Each row is where one point has got to under a steady rotation. How many steps took it there?
The counts run from 0 to 680.
[-34  -1   3  -1  -9  16   7 -12  -1 -13  16 -16 -31 -15  31   2  11 -16
   3  22 -13  -1 -10  21 -26  -9  22  14 -19 -22  10 -16   6  21 -16  -8
  14  17  16   2  32 -10  -2   1 -25  21  12   5  -8  17  13  13 -21 -15
 -10 -13 -28   9  25  21 -18 -14   7  22 -16 -10  19   5  27   4  -7 -15
  20  14   8  -6  31   5  28   3  10   0  10 -15   2  -4   8] -> 150
[ 12 -12 -10   0   5  14   7   2  13  27  -4  22   9  -5 -19   0  27  -3
 -12 -12   7 -12 -15 -19  -7 -10   5  -6  -4  18  -1  -5  10  16 -23 -15
   8 -32 -34  12  -9 -15  -7   5   2 -13   3 -48   4  14  -3 -22  -5 -12
  10   5  32   7  20  17  -4  -2 -13  -3   2  28   4 -33 -24 -20  -5   5
 -10 -21 -15  15   9 -35  20  17  -5  -8 -33  -9   3  39   5] -> 82
[  8  18  11  17  15   6  -8  -8  -6  13  -7 -21 -18   3  11   4  11  22
   7  26   6   1   8  29  27  20  -6  15 -13  -4  16 -23   6  -3  24  14
  -8  18  15 -20  10  -5   6 -19  -4   1   9  47   5 -24  27  31  -8 -12
   6 -25 -11  -3  -9  -1 -15 -25  22 -10   1 -34  -2  10   2   7   9   9
  -1   8 -10 -18   1  20  -8 -22   3   7   6  21 -20  -7 -26] -> 190
[  6  -2 -10  -7  23  13  -2  18  14  -4  11  -6 -17   2  11 -20  -7  40
  -2   8  15  29  18 -10  23 -27   5  -4  -4 -19   1 -16  -4  -6 -27 -13
  -9   4  17 -17  -8  -2   6  21 -33  17  13  -2   8  15  18  -1  11   8
   8  26 -13   1 -22  14 -13   2  -1  13  25 -18 -31  -2   9  24  11  -8
 -18   1  24   3  -6 -21  -9  -5 -40   2  35  15   8 -31 -12] -> 642
[ 32 -21 -15 -12  -9  23  -2  11  24  21   2  22  11  -7 -17  -5  16  20
 -11   2  -6   3 -31 -12  10   0   8  -8  -6  33   1 -17  20   2 -10  -9
  14 -20  -1  -3  -2 -19  -6  12 -16  -8 -13 -29  26  25 -16   6  -7 -19
   9   7  26   0  20  12   5 -22  -4 -11  35  14 -10 -23 -20  -7  14   7
 -42 -20 -36  -5   7 -30   1   4 -22  -5 -17  -3   8  -8   3] -> 204
[ 14  -6   3 -14 -26   7  20   8   4   1   7  12   8 -16   3 -17   2  -2
 -25   3 -17   8 -37  -7  17  -3   3 -29   6  20 -18 -21   5  -9  15  -9
  11 -13  24  -3 -21   9 -11  11  -2 -16 -18 -23  22  15 -26  18  -6  -4
   0   2  17   5   9  -9  13 -19 -34 -18  28   1 -12 -17  -4 -12  14 -10
 -31 -13 -23 -54  -3   0   2  -9 -13   5 -12 -14  38   4   8] -> 661
[ -5  -1 -12 -11  16   6   6  30 -31   4  29 -18 -26   8  24  16  13  32
 -13 -12  12  28   4   1 -24 -24   4  10 -24 -10  13 -14 -11  16 -18  -7
 -13   4  -8  -1   6 -10 -15  14 -23  10  16  22  12  22  27 -17  21 -25
   0  21 -13  -4  -4 -11   6   3 -23  30   9  -3  14 -10   8  26 -11   0
  26  -8  -1  -4  20 -16  24   9 -29 -22  36   9   2  13  28] -> 612
[ 20  14  -7  -7   9  15   4 -12  35  12 -15  -8 -17 -10  -8 -11  -8  26
   0  16 -22 -10   8  -2  37  -6  14   9  -6  -2  11 -38  14 -17 -10 -10
  23   8  10   1   4 -15  31   5 -10  20   5 -21 -17  -7   2  22 -24  10
  11   7  -7   0  18  42 -23 -16  10  -3  30  -2 -20  -6  -7 -13   3 -29
 -23 -14  16   3 -16 -13  -6  -5   5   1  -1  -6  -4 -48 -11] -> 514
[ 20 -12 -10 -21 -31   0   8  24 -10 -18  -2   9  18  -2   3  26 -31   1
  19  -9 -15 -10 -13 -20  -3  -3 -16 -18   9   9  -4   5  10   9  14   9
  12 -10  -9  36 -14  -3  17  -6  14   1 -41 -23  13  -8 -11 -12  11 -10
  -4  25  23   6   6 -15  -3  -3 -19 -18   3  31  -3 -11 -11   6  -1 -10
 -42 -33  27   3  -8 -22  -3  15  -2 -12   3   4   4  -6  29] -> 571
[ -3  -8  -5 -18 -28   2   8  23 -10 -23  45  -2  10 -19  20   1 -14   3
   9   0   8   4 -18 -16 -22 -23 -14 -18   4  -2  -6  14 -27  50  -3   5
  19  14  10  18   0   1  -6  -4   3   5  10   1   8   8  20 -13  26  -9
  -7  26  -3   3  10 -30  -9  22  -6  -2  -5  -4  26  -8  15  25   4  -2
  15   0   2  -6  26 -18  20   9 -36  -1  24  12   3  19   9] -> 277
[ -6  -7  -4  -8 -25 -22  13  22 -10 -32  -3   4  18   8   0 -16 -38 -21
  13  -2 -12   9 -11  -6  -7  -4 -21 -32  26 -11   0  13   4 -26   6 -10
   5  -8   4  28  -7  16   1  18  10  12 -45  12  -9  -4   1  -5   2  11
  -9   7  -4 -10 -16  -3   3   5 -22 -20   6  20 -20  -9  30   5 -14 -11
 -27  -6  33  -6 -22  23  -7 -11  14  -8  -6 -11  25 -24  14] -> 136
[ 10 -22 -17 -12   4  18 -10  16  38 -10  23   9   0 -23   0 -21 -10  21
 -11  -4  15   5   2 -25  25 -27  -8 -14   9   5 -18  -1  -3  25 -29 -12
  18 -13  22 -13 -14 -17  14   7 -18  -3  -9 -36  13  27  -1   4  -1  10
   0  30  25   5  -1  17 -14  14   8  -6  13   7  -7 -10  -9  17  19  -6
 -35  -4   6   7   6 -40 -12  -4 -44   5   8   5  18   0 -11] -> 671
[-13 -34  17  14  -6  -9   0  24 -24  -5   4  11  14   4   6  -6   4 -21
  -4 -15  19  31 -22  17 -17  -1 -14 -14   9   5  -5  12   7  15   1 -12
 -13 -14  -5  -7   1  12 -48   2  -4 -20 -10  28  31  21  11  -6   9 -17
 -16 -19  16  -7  -1 -30  23 -16  -6 -18  -6   0  11 -12  21  10  -9  31
 -13  11 -39 -25  12  18   7  -8 -12 -13  -7   6  21  28   7] -> 316
[  5 -25  16   9 -27  -4 -13  25  -6 -33  10   9  26  -4 -11 -13 -16 -17
  15   3  -3  17 -24  11   3  12 -18 -23  19   3  -9  17  27 -10   6  -3
  10  -9  19   2   0  16 -13  13   2  -4 -39  25  14  11   7  12  -7  18
 -13 -18   8  -9  -9 -14   4 -15   1 -29   6  -3 -19  -2  29  15   5  11
 -46   5  -4  -7 -15  28 -19  -6   4  -2 -17   1  12 -22  -8] -> 164
[  1 -32   4  -1 -18  -6   2  31 -22 -26  30   6  33   0  13   2 -22  -7
  23 -13   4  10 -29  -7 -22  -5 -25 -27  21  10  -9  23 -11  37  13   6
  10   5   9  20   3   6 -16 -15   9 -25 -24  23  23 -11   4  -9  19  -9
 -12  12  16 -12   4 -47   8   1  -4 -25  -5  -4  19 -10  11  18   5  22
 -11  -2  -6 -24   8  -4   3   0 -17 -15  -4  21   6  23   6] -> 438
[ -7 -24  -9   1  -7   5 -19  16  16 -12  33   7   9   3  -2 -11 -17  10
  32  -4  12  12   0 -15 -15 -25 -16 -17  11 -15  -2  25 -17  36 -39   1
  26  11   4  11   1  -9   8   0  -4  15 -11   3 -11  -4  25 -27  -5  21
 -10  35   2   0  -7   3 -20  31  10  -4 -14 -13  -7  10   5  34   6   4
  -3  11  26  36   1 -27 -10  11 -12  -1  -3   7  -1 -20 -21] -> 275
[-24  10 -12 -17  -6   2  20   2   8  20  -9  11 -15  -9  14  -6  12   1
 -25 -10   4  -9  -3 -31   1 -21  14 -15 -12  10 -10 -25  -3   7  -1 -20
 -13 -19 -12  11 -37   8   3   9   3   6  -4 -46   0  13  -4  -6   5 -20
  11  16  19  27   9  14   1  14 -35   5  -5  19   0 -19 -18 -20 -16 -23
  10 -18   5 -19   2 -18  18  18   5   4   0 -19  27  51  20] -> 389
[  7  15  10  -6   9  -7  30   7 -17  21 -17  -7  -4   4  18  -3   6  24
 -22   5  -3  -2 -12   3  24  14   8  -2 -14  12  11 -37   4  -4  40  -7
 -31   4   6 -10 -13  -5 -14  -2   3 -18  -1  13  11  -3  -4  26  11 -41
   8  -9   6   0   0 -24  12 -28 -23 -16  24 -15   2 -20  -8 -10  -3  10
 -11  -6 -21 -62  -9   1  14 -15 -13   0   2  21   5  21  14] -> 350
[ 15  -4   3   1  -5   1  -3  -5  11   5 -51   4   2 -24  -7   0   0  -5
 -18   7 -12 -24   2  -2  25  17   2  -4   2  16   1 -16  34 -11  20  -1
  -6 -19  18  12  12 -12  -1   4   2  -9 -20 -28  13  16 -25  34  -9 -37
   4 -19  26   4  28  25  -9 -34   1 -21  16  31   4 -19   2 -22  -9 -10
 -36  -2 -18 -17   2   9  17 -18   7 -13 -16 -15   8  -6  20] -> 48
[-13  29  11   3 -22   0  11 -22   4  -3 -14 -10 -17  15  -1   5 -11 -19
  28  11 -10 -23  -5   5  -2  18   7   3  -5  -6   7 -13  15 -11  36   6
  18  19 -16  22 -11   6  24 -20  20  18 -31  18 -24 -35  -1  -2 -23  14
   2 -17 -10  -2   3   8 -21   1  -4 -28 -19 -10  -5   3   4 -19 -11 -21
  -6 -17  39  -4 -22  20 -10   6  48  18 -28   0 -10  -8  -3] -> 413
[ -3  16   1 -14 -12   9  16  20 -24  -9   6  -7 -20  24  12  28   2  12
   1   4 -16  22  -9  13 -20   2   5   0 -20  -5  24 -16  26 -30  16   7
   4  13 -25  14 -12  11  10   4 -14  10 -30  20  10  -3  14  -8  12  -9
   4  11 -11   0 -17  -9   4 -19 -31  11  20   3 -17  -7  -5   9 -11 -30
 -14 -35  31  -7 -16  16   3  29  21  -6  10  -9  -3 -14  39] -> 602
[-10   3  -4 -19  13  -1   6  11 -13  -4  -3 -25 -33  28  23  20  -1  21
   0  -5  -2  12  16   5 -14   1   2  23 -16 -19  24 -25  24  -9  -8 -11
  -4  24 -22  15   5 -25  23 -13 -30  35 -22  15   4  -2   9  -6  -1 -19
   2  14 -16  -2  -9   4 -15 -22   5  10   5   5  -9  -3  -2  18 -19 -18
 -15 -13  35  20   6   0   9   8  12 -14  25   7 -13 -31  33] -> 452
[ 14 -10 -12 -17 -32  13   1   4  28 -11  17  12  20  10 -13  -3 -10 -12
  14   0 -13  -3 -24 -17 -15  -9   4 -11  17   0   2  -3  12  -1 -12  -8
  49   9 -10  26  -6  -9  21  -3  -6  12 -32 -14 -12 -16 -15 -26 -22  30
   1  15  13 -14   5   7  -4  -2 -10 -16   5  10 -14 -13  -9  -4   4  -7
 -37 -33  26  16 -21 -17  -9   6  27   4 -34 -17  -1 -28  -2] -> 264
[-14 -10   2   0 -34  22   2   6 -16 -25  47  -7 -17 -27  16  20  12 -15
   9   6  -1   7 -28   6 -39 -22  -6 -10 -13   3  -9  25 -15  36 -12  33
  24   0  -1   8   1  18  -9   9  -3   3  -4  -8   4  23  30 -10  12   4
  -2   0 -12  11   9  11 -15  15 -15  13 -28  15  25   1  15  24  15 -22
  30  -1   4  -2  24 -13  24  32  -6  -1   9  -9   8  34  11] -> 428
[-20   0  19  20   9  -4 -22   0 -13 -11  -6  -9  -6  16  -7 -10  -2 -11
  16  13   8  19  -2  34 -10  19 -16   7  -3 -10  13  19  18 -13  -8  -1
  -6   6   0 -12  22   2 -20   0  -6   4  -6  56  -5  -8  40  21 -23  12
  -7 -35 -16 -20 -16  21 -13 -19  25  -3 -18 -24  -3  12  36   9  -2  16
  -1  21  -4  15  -8  40  -6 -21  18   3 -14   0 -14 -18 -24] -> 313
[  8  15 -12  10  20 -23   6  15 -12  -7 -20  -7  22   7   2  -9 -22  16
  19  -3  22 -12  22 -30  27  -3 -19 -15  34  -2  -2  14 -20   5   6   6
 -20   7  -1  13  -5  12  -9  12  29  -4  11  20 -22 -31  32  -4  22   1
  11   9  14 -11 -14  -4 -15  37  -5 -23  -3   8   4  -3   3  -2 -14  11
  10   7  29  29 -26 -14  -3  -5 -14 -12   5  38  -2  -5 -18] -> 97
[-32  -4 -11  -6   2   0   5  -8   1   6   6  -6 -22  -7  18  -5  11 -16
   5   1   8 -17  -1 -12 -33 -21   6  14  -8 -20   2  -9 -11  37 -31 -21
  12   5 -16  12   9 -15  -1  -6 -11   6  18 -21 -14  14   4 -20 -12 -12
   6   9 -15   6  32  12 -22  17  -1  14 -32   9  33  -6   9 -12 -15  -3
  34   1   6  18  27 -21  36   2  10  -7 -10  -4  -2  24  -1] -> 272
[ 16   5  -4   5  -2  -7  -8   6   5  -9 -49   3  -4  -9 -10  -4 -18   5
  -5  17 -17 -22  16   4  43   8  -4  -9  14  13  -7 -14  30 -23  25   2
 -12 -11  18  14  -1  -9  18  11   9   0 -24 -11   6   7 -14  44  -5 -20
  10  -8  12   1   0  18 -11 -30   2 -24  16  26 -11  -8   4  -6 -10 -21
 -57  -9  12  -8 -16  13  -9 -13  12  -8 -10   1   0 -29  20] -> 47
[ -4 -19   3  13  -9  13 -16  11  10 -25  42   0  14 -10   2 -11 -20  -2
  15  14   1  27 -16   5  -9 -14  -6 -18  15 -16   0  25 -10   0 -23   7
  23   7  32  -9  19  11 -15  18  -9  11  -7  29   1  10  29   7  -7  31
 -11   6 -26 -18 -10  13  -7  11  11  -5   4 -29 -21   9  39  31  18  -8
  -5  13  13   8  -9  13 -18  -3  -9   9   9   1  13 -37 -30] -> 2
[ 25 -24 -10  -6  26   0 -11  12  10   6 -22   1  -2 -11   1  -8   3  14
 -11  -3   6  -9  19  -5   3  -4  10  20   1  -6  12 -18  22  22 -34 -29
  -2 -15   8   5  30 -41 -19   4 -20  -2  26 -11  18  32  -8  15  -9 -38
   2   5   6  -1  21  19  -7 -25  22  12  15  20  17 -15   8  -3 -17  12
 -18  10 -19  16  22 -20  26 -22 -14 -37   9   9  -8 -17  15] -> 332
[ 20 -11 -16 -14  26   0  -2  18  13 -13  12  -6  -6 -10  12 -16 -20  25
  -7   7  -2   8  15 -20  24 -22  -1 -13  14  -6   5 -18 -13   5 -28  -4
  -6   7  36  -9  11 -13   6  24 -15   9  21   0  -1  21  13   8  12  -2
   4  26   2   1  -4   7  -7   3  -2  13  37  -2 -11  -7  17  13   4  -9
 -14   7  11  -2  -3 -23   5 -22 -54  -9  35  19  11 -39  -3] -> 643
[-21   4   4  13  33  -5 -10   4 -22  -1 -12 -24 -29  20  11   2  -4  16
  13   9  18  14  19  18  -5   2  -8  19  -4 -23  16  -8   5   1 -12  -7
 -26  15  -1  -9  24 -10  -7   3 -16  21  20  51  -9 -10  46   0   3  -8
  -3 -12 -26  -8 -15   9 -11  -3  19  13 -12 -23   1   1  28  17 -14  12
  10  21  12  25  10  15   6 -13   0  -5  14  23 -18 -10  -6] -> 463
[-40  17  13   5 -17   1  22   1 -17  10   8   6   3  17  11  -5  13 -15
   3 -10  17  13 -26  -8 -16  -6  -2 -19   7   0  -9   6 -16  -5  17  -6
  -7  -8 -31   1 -37  38 -18   8  20 -16 -10   8 -12 -19  24 -18   2   8
   1 -10   3   5 -13 -11   7  29 -40 -13 -17 -13  -1 -12   4 -13 -15   5
  31 -18  11 -21  -9  20  -3  18  18  17 -24   5  14  54 -10] -> 256
